One vector is turned by the same rotation once a step. Each row is the vector after some number of steps, and that number follows the row.
The counts run from 0 to 430.
[ 21  38  22   6   0   5  22  25  28   0  -9   7  -6  14   6   9  18  12
  -8  15  33   4  26  -7  41 -30  -2 -21 -19  29  13   0  32   0  19] | 208
[ 33 -30   0  -8   5  -4 -31   1  30  20  11   5   4  24  -3  25  -7 -23
   1   1  -9 -13  40  29  22 -11  21 -36  -3  19  13  32 -12  10  27] | 377
[  0 -12 -25  -1  15  30 -16  -8  41  21  22  19 -33  12 -21  -8  -5  18
  -1  12 -14   8  27   9 -26  -2  -7 -23 -26  14   8   3  -1  12  33] | 237
[  6 -10   6   2   4  -5  11  -3  37   5  27 -11 -14  13  13  -8  18  21
   8 -11 -12   0  11  11   1  -7  33 -30 -48 -30  33  42  -3 -10   0] | 57
[ 16  -5  30 -28  18 -12   6 -18  36  -7   4 -20   0   5 -13  -2   5 -14
 -32   5 -27   6  20 -25  -3 -16   1  22 -15 -17  52 -16   0 -14   2] | 180
[ 30  14   1  37  -5  -8  -2   5  37 -13  23 -23 -23  23  -1 -37   2  14
 -13 -30  -9   6  -7 -12 -17 -11  14   5 -19   8  32  33   6 -14 -16] | 55
[ 22  18 -21  20 -16   1  15  31  11 -20  -3  -4  -5   0  11 -23 -11   1
  12   2  -8 -26  -9 -24  10 -15   8  -4 -22  17  37  32  -3 -16  31] | 274
[ -2  25  34  -4  32   0  -1  15   0  -9   1  -9   0  16  -8  15   5  19
  -3  12  16 -36  -3 -35   6 -23  25  10   7 -12  39  -4  27 -32  16] | 313
[-11 -25  -9 -12  -6  10   7  -4   9 -16   5 -10  -4  10   2   2   7   3
  19  35  -8 -22   2   6  -9  -8  29 -10 -30 -24  50  24  -3 -29  37] | 287
[ 46  13   6 -18  -3 -26  22   5  30 -15 -22 -14  14 -11  -7 -11   5 -18
 -25  -9 -30 -13   3 -31  29  -2  21   8  -3  -2  18  20  -5 -12  18] | 161
[ 21  -3 -30  15  -9   6   0 -11  27 -24 -15   0 -16  20 -18   2  12 -46
 -17  25   0   8  28 -15  -5 -17  -3   8   6  39  33   9  13   4  22] | 413
[ 37  21  15  -4   6  -9 -11 -29  28  23  29  -9   0 -14  12  -4  18  22
  -6  19 -27  -6  -4 -26  22  27  19 -21 -29  -3   4  27  33   6  17] | 341
[-12  -6  10  -6   8  -1  -4   6  28  21  49 -27  -8  21  -2 -23  16   2
  -2 -10  -3   5  24   5 -10   0  36  -2 -28 -44  27  34   5 -17  12] | 65
[ 12 -13 -32   6 -15  10   9   8  12 -10  14 -24 -16  13 -15 -31  -2  -2
 -20  -7 -16 -12 -10 -16 -35  10  36  27 -19   2  32  35   2 -11  13] | 284
[ 23  33  13  19  14  14  21   7  15 -12 -31 -12 -18   6 -10 -15   3  32
 -13   2 -11 -19   0 -20   0 -33 -16  -1   9  -9  20  17 -16 -16  50] | 28
[ 41  19 -14   2  -7  -3 -19 -17  21  34  12 -10  -2   2 -11  15   9  -6
 -11   7  -1  -3  32 -14  17  -2  30 -35   2  18 -22  37   2   0  26] | 365
[ 18  11 -15  23  -7  -4  18  27   8 -18 -10 -15 -16   5   6 -14 -15   2
   7  28  -9 -37 -10  -4   5 -21  -6   4  -6  -6  53  30  -2 -34  27] | 281
[ 18   0  12  20  15  -2 -10  10   6   1  20 -10   8  19   3  15  19  22
   2  22  25 -27 -26  -9  14   3  36 -18   4   9  21  35  44  11  19] | 322
[ 13   4  27   8  26  -8 -49 -10  10  30  39  -4  26   4  -8   8  -6  27
  -9  12  -8  -3  14  -7  -5  -4  12 -16 -14  -1  26   5  32  18  29] | 345
[  0   7  -6  -5   0   4 -14  10   5 -11  -9   1  40  15 -14  12   3 -25
   0   6  11   2  40 -12  -6 -29  16  15 -18  28  47  -9  23  -4  56] | 411
[ 16  20  24  20  10  -2  -2  17  11  14  19 -38 -10  11  -1 -10   5   5
 -35  12   7 -33 -23 -13  18  15   9  16  21 -12  21  32  39   6  11] | 331
[  7  27 -12  -7 -10   5 -14  17  -4  31   2 -26  19 -15   4 -15  11  -9
 -17  29 -20 -33   3 -20  18  27   7  -2  -4  -1   6  23  26   3  61] | 119
[  0  -8  -4  -8   2  11  12   4  21 -22 -17   2  18  26  -7  24  12 -15
   9  26  19  -4  30  -1  -3 -28  25  -8 -13  32  33  -3  26   5  45] | 419
[ 15  36 -14 -13 -13  -1  19  -7  34 -24 -22  -2 -11  11 -10  -1  18 -37
  -7  22  -8   9  33 -23   8  -9  -4  10  -4  25  19   0   9 -31  18] | 414
[ 32 -11   0 -13  -9 -13  33 -36  37  -4  10 -20   4  -1   2   1  30 -13
 -26  23 -10  28  15   6   7  -7  32 -17 -14   2  27  29  13   6   9] | 178
[ 14   3  14  -6  23   0 -39 -26  14  40  17   0  12   4  -1  23   6  19
   4  35 -12  -8  30   0   8 -19  -1 -35  -2  -4  13  20  13   1  42] | 353
[ 17  -1 -30  -6  -7  25   7  18  24  15  16  -9 -10  30 -34 -16  -1  -1
  -4 -20   5  -8  26 -10 -39   4  40 -11 -14  27  -8  18 -16  -2  29] | 260
[ 10  13  -3 -12  23  -1 -41  16  37   3  25  16 -41  33 -17  17  -5   2
  12  -2 -18 -43  21 -21  -6  25   5   0 -23  29  12  10  22 -10  -9] | 98
[ 36 -26   5   0   4 -12  20  11  23  -2 -11 -36  12   5  -5  -3   9 -28
 -36  19   0  -7  -2   9  27 -27  21   6  22  -4  41  25   9   7  33] | 167
[  8  16 -13  21   5  15 -30  12  15  22  15  -7 -35  34  -5  28   1  -6
  18  30  23 -28  13  10  14  -2   9  -8  11  19  19  28  22 -16  20] | 93
[ 17   0 -30  -5 -24   1  30  26   9 -17  -2 -12 -10  -4  -1 -22   3  -4
   6   4  -8 -14   3 -10   7   9  31 -23 -29   6  13  47  -2 -23  33] | 275
[ -9 -16 -17 -34 -13   7   8 -17  33 -11  -6  -4  -3  13 -18  14  25 -45
  -8  28 -14  13  40   7  -5  -2  22 -14 -19   4  19  18  -4  -7  29] | 408
[ 31  24  -1  14  16   3   7 -14  23 -21  10 -13 -29  16  -3   9  15   4
 -10   6   4 -36 -20 -36   0  10  21   5   2  19  20  24  36  -9 -24] | 316
[ 23  13 -26   2  -6  12 -25  -1   2  23  18 -17  34 -12 -16  -7   7  -5
 -11  26 -21 -15   5 -24 -16  13  14   0   4  28  10  21  29  13  54] | 127
[ 24  24   3   1   1  11  14  11  57  11  16  16 -30  14  -1 -18   2  18
 -12  -7  -4  17  12 -15  10   0 -16  -8 -44  36  22  -7  15  15 -13] | 219
[ 26  19 -25  14  -9   9   2  44   3  -7  -9 -11   3  14 -15 -36 -17   7
   6 -23  -4 -26   4 -44 -10 -15   7  11  -5  38  19  19   0 -19  21] | 266
[ 14  -3 -33   8 -18   9  14  -8  -9 -14  16 -28   9  -3  -4 -13  12   4
  -8   9   4  -2 -14 -16 -38   1  33   7 -13  18  31  37  24 -21  24] | 291
[  2  -7 -11 -17   8  -5   7  -5  22 -21  10   4  -7   4   0  -8  -3  10
  24  14 -35 -18  -2 -21 -23   2  17  -4 -50  -2  53  27  -4 -29  14] | 286
[ 35   5 -17  -4   7   3   6   2  -3   4 -14 -21  30  -3 -22   3  15 -19
 -19  23  -1 -29   9 -16   3  -6  28 -11  34   5  -5  23   2   3  57] | 143
[ -9  22   5 -23  -3  19   2  27  42  39  20   3 -11   0 -11 -33   4  16
 -17  -3 -22  15  39   5  13  13   6 -21 -42  -6  10  -4   5   4  29] | 228
[ 48  11   2  -7  -8 -21  24 -35  31 -12   1  -8  19 -19   9  -7  15  -8
 -20   2  -5  29  12 -26   8 -12  13   1 -27  23  39  15  22  -1  15] | 177
[ 21  -5 -21   1   6   3   4  -1  29 -32   6  -3 -23   7  -5 -21 -15   2
  -2  -3 -36 -15 -10 -18 -29   7   8  16 -26  17  40  18  -4 -24  -9] | 285
